Named turns come first, each shown by rows before and after it. Which turns, in which order, take the first row of each pair that follows to the second? Write the first one first, as in the answered first pair.
turn R:
[-16.3 -42.3 -26.4  20.9 -12.7  -8.6 -15.2   6.7   3.9  -1.2  -4.9  -9.6
  -7.1   3.1  -1.7   1.9  13.2   4.0  24.9 -26.2 -19.8] -> [ -9.1 -33.0 -27.5 -10.6 -27.1  14.1   5.7  18.7  14.3  16.3  33.2 -13.4
  -3.1  -4.3  -4.1   0.7  -4.8  10.6  -5.3  -4.6 -12.9]
[  1.0  -5.7   7.2   1.3   1.8 -11.8  -4.9   0.7   4.7 -13.2  -2.8   9.4
  11.2   4.2  -7.6   1.8   5.4  -3.8  11.1   5.2 -11.9] -> [  2.5 -12.8   0.8  -2.1  -8.6  -8.0  -2.0   4.9  10.0 -11.9   6.0   7.3
   9.5   1.8  -7.1   0.9   1.7  -0.4   8.1   3.8 -14.1]
[ 11.4  15.3   7.6 -10.6  -1.7  20.6  22.8 -19.9 -22.7  14.4 -17.2 -17.9
 -19.0   4.2  18.3 -23.8 -11.2  -2.7 -11.9 -12.8   7.1] -> [  8.1   3.8   3.3   3.3   3.1  11.7  14.1 -22.3 -25.3   7.9 -32.6 -20.1
 -19.2   5.9  17.3 -22.8  -4.5  -4.8   5.4 -24.9   4.3]
turn H:
[ 20.4  12.0  13.7  24.0  14.9   9.3   8.5   0.2 -13.3  10.3 -41.9   4.4
  -9.1  -2.4   8.0   0.0  12.8 -21.7   1.6   9.7  18.3] -> [ -5.6  -1.0 -13.9  30.4   5.7  16.4   5.6  19.0   8.2  30.1 -20.6  16.8
 -12.3 -13.0   6.7  23.0 -11.1   5.7  -5.0   8.3  18.4]
[  0.3  -8.5  -2.4  11.2  -4.8   1.5 -14.2   8.2  -6.5  25.9  -6.9   8.7
 -17.2  -2.9  -2.1  25.8 -10.5  -8.2  11.8  -8.7  11.4] -> [  4.1 -22.8  -1.8  12.5  -2.3  -6.3 -20.9  15.1 -11.3  11.6  -4.0   4.8
 -12.5  -0.2  -6.0  14.8  -0.5 -11.8  25.3 -10.4   4.5]
[ -1.9  -4.3 -11.9 -10.0 -16.5   1.5   1.8   7.6  13.8   4.9  19.1  -8.0
   0.9  -4.5  -3.1  -6.2  -4.2   4.0  -3.0  -2.5  -2.3] -> [  4.7  -5.3   0.8 -10.7 -10.2  -3.4   1.1   1.0   5.1  -8.6  10.2 -14.6
   3.5  -1.1  -2.6 -18.4   7.3  -6.5   4.2  -4.7  -3.6]
[ 15.9 -17.2 -14.6   8.4 -26.4   2.5  -6.3  -3.0  -6.0   9.3  -4.5 -13.8
  -3.4   6.1  11.0 -14.6   3.4 -10.2  10.7  -5.4  -9.2] -> [ 17.3  -5.2 -13.5   7.3 -22.3  10.4  -0.5 -13.2  -9.7  19.8 -12.3 -12.2
  -6.9   3.2  18.6 -13.3  -0.2 -14.3  -1.1  -6.1  -3.1]
turn S:
[  5.1  -7.0  -3.7 -11.4 -10.7   4.5   4.2  12.7   2.9  -2.2  17.3 -11.1
   5.0  -1.7   0.4  -0.6  -5.7  -0.8  -3.3   2.3  -1.6] -> [ -1.2  -6.2 -14.3  -3.1 -10.4   3.4   1.6   7.2   7.4   8.3   9.4  -5.8
  -1.5  -2.7   6.4   7.9 -11.9   4.8  -5.0  -0.8   1.0]
[-11.4  15.5  -6.2  -3.7  17.9  -3.9   1.1  -2.8  -3.5 -13.8  -0.7  10.5
  13.8  -1.1  14.1   8.6 -16.0   4.8   2.2  12.9  -1.2] -> [ -8.3  15.5  -1.2  -5.8  19.8  -3.2   0.9   0.1  -6.0 -14.9  -2.8  10.0
  15.4   1.3  15.5   5.0 -13.6   4.1   4.9  12.8   0.1]
[  1.6  11.5   0.2  -0.7 -14.5  23.5  13.6 -15.7 -11.7  18.7  -7.1  -2.5
  -1.6   7.2   9.3   3.0 -10.4 -10.0  -3.2 -10.8   4.2] -> [  6.8  12.2   5.7  -8.0 -11.6  21.1  12.6 -15.7 -18.6  14.2  -5.7  -6.3
  -2.5  11.1   6.4  -5.4  -4.3 -14.3  -0.2  -8.3   2.8]
turn J:
[ -7.8 -15.7 -13.1  28.2  -5.7 -15.4 -23.7 -11.5  -2.4  -2.7 -31.3   3.5
  -7.7   1.7  -0.9  11.1  12.4   5.0  30.4 -17.8 -10.7] -> [-17.9   3.6 -15.4  31.5   0.3  -5.4 -16.4 -16.3   1.1  18.1 -36.2  14.9
 -14.7  -1.8   6.6  25.0   0.4   9.8  11.9 -15.9  -0.4]
[-19.3  -9.3 -20.1  11.9  -1.3  -0.4  -5.6   1.2   8.5  12.5  -5.3   9.6
  -6.7  -7.6   4.9  21.6  -6.1   9.3   4.2  -7.2   0.7] -> [-11.0  -0.5 -17.0   4.2  -6.3   8.4   2.8  -3.6   8.5  23.3  -2.6   5.2
 -10.3  -9.1   9.0  18.0 -14.8   4.6 -11.2   0.0   7.2]
[-25.5 -18.4  -5.5  17.7  14.0 -17.9 -18.3  23.7  11.1 -26.8   0.9   8.6
  12.0   0.9 -14.2  17.8   4.7  25.8  27.5 -16.1 -14.6] -> [-36.8  10.2  -8.7  16.8  24.2  -4.3  -7.7  15.0  13.7   3.1  -6.3  21.3
   1.8  -3.9  -5.7  35.1 -11.4  32.5   2.3 -12.8   1.9]
[ -2.5  -3.2  -3.0 -10.5 -10.2  13.0  13.6  -1.1  12.7  14.6  14.5  -0.7
  -5.6 -14.1   0.4   1.3 -20.5   0.3  -4.5   9.8  -2.7] -> [  2.7 -10.6  -2.9 -11.5 -15.7  12.5  10.7   1.2   8.6   6.5  16.0  -7.3
  -3.1 -12.8  -1.0  -7.9 -11.3  -4.2   1.6   9.4  -7.3]
Then:
Each pair is 2 to 3 turns apart.
[ 22.3 -35.0 -25.8  16.5 -40.9  14.2  10.7   8.2  -1.0  19.5  21.4 -39.0
  10.3  -4.7  22.1  -2.2  10.2   2.3  22.9 -11.7   0.1] -> [ 30.2  12.8   5.9  27.6 -10.0  15.3  19.5 -27.2 -25.9  28.9 -22.9 -30.4
   2.8   1.3  35.8  -5.9  17.2 -17.7   5.7 -16.7  13.6]  H J H
[  1.5  -5.5  -5.5   1.6 -10.1   4.8  -1.2   3.5   5.0  23.0  11.1  -0.6
   1.0  -7.6   6.7   1.3 -10.6  -1.1  -3.7   2.0   3.9] -> [  5.5 -19.0  -4.3   4.4  -6.3  -6.4  -7.0   5.2   0.4   3.4   4.4  -8.1
   6.8  -2.3   3.5  -5.7   1.2  -2.0  17.0  -1.9  -7.3]  J H J
[  8.5 -12.1  11.9   5.3   0.6 -11.6   2.4   2.1 -11.1  -9.1  -1.6  -4.5
   0.7   2.4  -1.1  -6.1  14.8  -5.7   9.0  -7.4  -3.7] -> [-11.2   1.2   1.5  12.1   8.6  -9.4   3.7  -0.4  -1.9   8.3  -3.9  11.5
  -7.9  -1.8   5.1  14.8   0.0  10.0  -2.7  -7.8   4.7]  J H H
[  8.4  21.2  37.0 -39.7  12.5  10.6  23.2   2.1   9.1   4.7  20.0 -13.8
  20.1   1.7 -19.7   2.9   2.8  -6.7 -27.5  29.7  -4.3] -> [ -5.2  41.0  34.9 -21.6  25.6  10.3  22.1 -15.4   8.1  20.9  -5.2   0.0
   9.5   4.1 -10.3  20.2  -2.7  -4.8 -34.5  19.8   4.4]  J R H
[ -4.2  12.5  -2.3  18.1  10.4   8.4   0.7 -10.6   5.5  15.1 -17.1  16.9
  -0.6  -6.8   6.8  19.3 -12.2   0.6  -8.4  -7.4   5.3] -> [  8.6 -13.5   4.4  15.9   7.6  -8.7  -9.1  -3.5  -2.7 -18.0 -14.3   1.6
  10.8  -0.8  -3.7  -0.8  10.7 -11.9  16.0 -11.8  -9.3]  H H
[  3.5  -1.9  -9.6   5.8 -17.3  15.5  15.7  14.8  -9.4  22.2  39.9 -12.8
 -16.8 -30.3   3.3  19.8  -7.9  15.4 -12.7  -3.3  -4.4] -> [ 25.8 -17.5   5.0  -1.9 -20.4   4.0   9.6  11.7 -21.0  -5.3  37.2 -29.1
  -9.2 -21.7  -0.7  -1.5  12.6  -4.9   5.1  -5.0 -12.0]  J H
[ -6.6   2.5   4.1   0.3  -0.9 -13.2  -5.2 -10.5  -3.5 -10.5 -13.7 -11.4
 -14.2   8.0  11.5  -6.2  13.4  26.8  28.2 -15.0 -14.3] -> [-18.4  14.6  -3.3   4.9  -1.7  -5.8   0.7  -7.9   2.5   9.2 -12.7  -0.4
 -21.8   3.3  15.8   7.7  -3.8  36.7   9.3 -12.1  -4.5]  H H
[ 32.0   3.0  12.2  -8.9  -9.5   5.3   6.7  -9.4  -6.4 -17.6   5.2 -10.1
   4.6  -3.7  -9.9  -1.3  10.4 -15.8  -8.6   4.9   5.2] -> [ 13.6 -12.2   1.0  14.9  -0.2  -9.8  -8.0  -5.0  -3.9 -28.4  -8.3  -4.0
   1.9  -1.1 -11.4   5.3  17.1  -5.5  16.2  -9.0  -4.2]  R R J
[  5.2  26.8  36.1  -6.6  22.0  11.8   0.1  -5.8  -9.0  -5.1  -6.0  10.9
   0.4   8.6   4.1   4.7   1.1  -0.6 -10.1   4.8   8.3] -> [  0.9  16.9  14.6 -18.2   0.9  23.3   6.2   5.4   6.7  10.5  22.4  12.2
  -0.7  -0.3   1.8  10.6 -18.0   8.5 -21.0   8.5   8.9]  H J
[ -5.7 -23.0 -20.5  13.6 -12.9  -3.4  -8.6   8.4  11.3  -1.1  14.0   3.8
  12.1   2.6   2.2   4.7  -4.4  15.3  10.5   0.5   0.8] -> [  1.8 -10.8  -0.3  18.4   5.7 -15.3 -10.8  -4.2  -2.6 -15.6 -11.9   1.5
  15.2  13.1   3.5  -0.6  11.3   5.1  19.7  -5.4  -1.3]  H J
[ 16.4  -0.4   3.2 -10.2  -5.2   4.5  10.0   1.2  -6.6  -5.6   9.0  -8.7
   1.3   4.6   0.0  -7.5   5.3 -12.0  -4.4   1.7  -4.5] -> [  2.1  -5.1   4.7   4.1   5.8  -5.2   1.6   0.6  -6.6 -13.0  -9.5  -2.7
  -1.9   9.0  -0.5  -2.6  12.0  -6.9  11.4  -5.9  -8.2]  R R J
[-11.7  15.0   7.5   9.7  14.1  -6.0   8.6   1.4  -5.5   6.9 -14.7  15.1
  -2.7   6.4   1.1  -5.9 -12.6   9.1  -7.7  -1.5  20.6] -> [-16.0  -6.5  -6.6   4.8  -3.5  -4.4   8.1  15.9   7.8   9.3   9.7  13.2
  -0.5   0.1  -1.5  -4.0 -23.4  17.7  -8.3   1.5  12.7]  J H
[-21.5  -6.1   0.6  10.4   2.6   1.5 -13.5   7.1   6.4  -3.6  -2.3   3.2
  11.2  -6.3   3.3  18.5   2.9  16.8  19.4  -1.0 -10.1] -> [-16.1  10.1   6.6 -10.3   2.2  12.8  -1.6  13.1  11.1   4.0  14.7   5.4
  14.2  -9.1   5.0  18.9  -6.7  18.0  -4.3  12.9  -3.4]  R R
[ -0.5  -0.9  15.9  10.8   5.0  -2.9  -0.2  10.4   8.4 -32.2  15.7  13.0
  -1.5  -9.7 -11.7  23.7  -8.8  16.4  -4.6  -6.5 -13.0] -> [  1.8 -10.5  14.0  20.2   5.1  -8.3  -6.9   0.8   3.8 -34.6   0.5   9.2
  -4.2  -7.8  -9.6  16.6  -3.5  10.1   6.3 -14.0 -13.8]  H J R
[-24.0  -5.5  -7.0  -4.0 -11.3   8.7 -19.4  -5.7  -5.5   6.7   3.5  -2.9
  -4.3 -10.8   8.9  19.0 -19.6  11.9   8.6 -10.9  10.2] -> [ -6.1   3.1  12.2 -28.4  -9.3  13.4  -7.6  -0.7 -13.2  -3.7  24.6 -11.6
   3.2  -7.7   4.3   1.1 -13.7   4.3  -3.7   6.8  10.4]  H R R
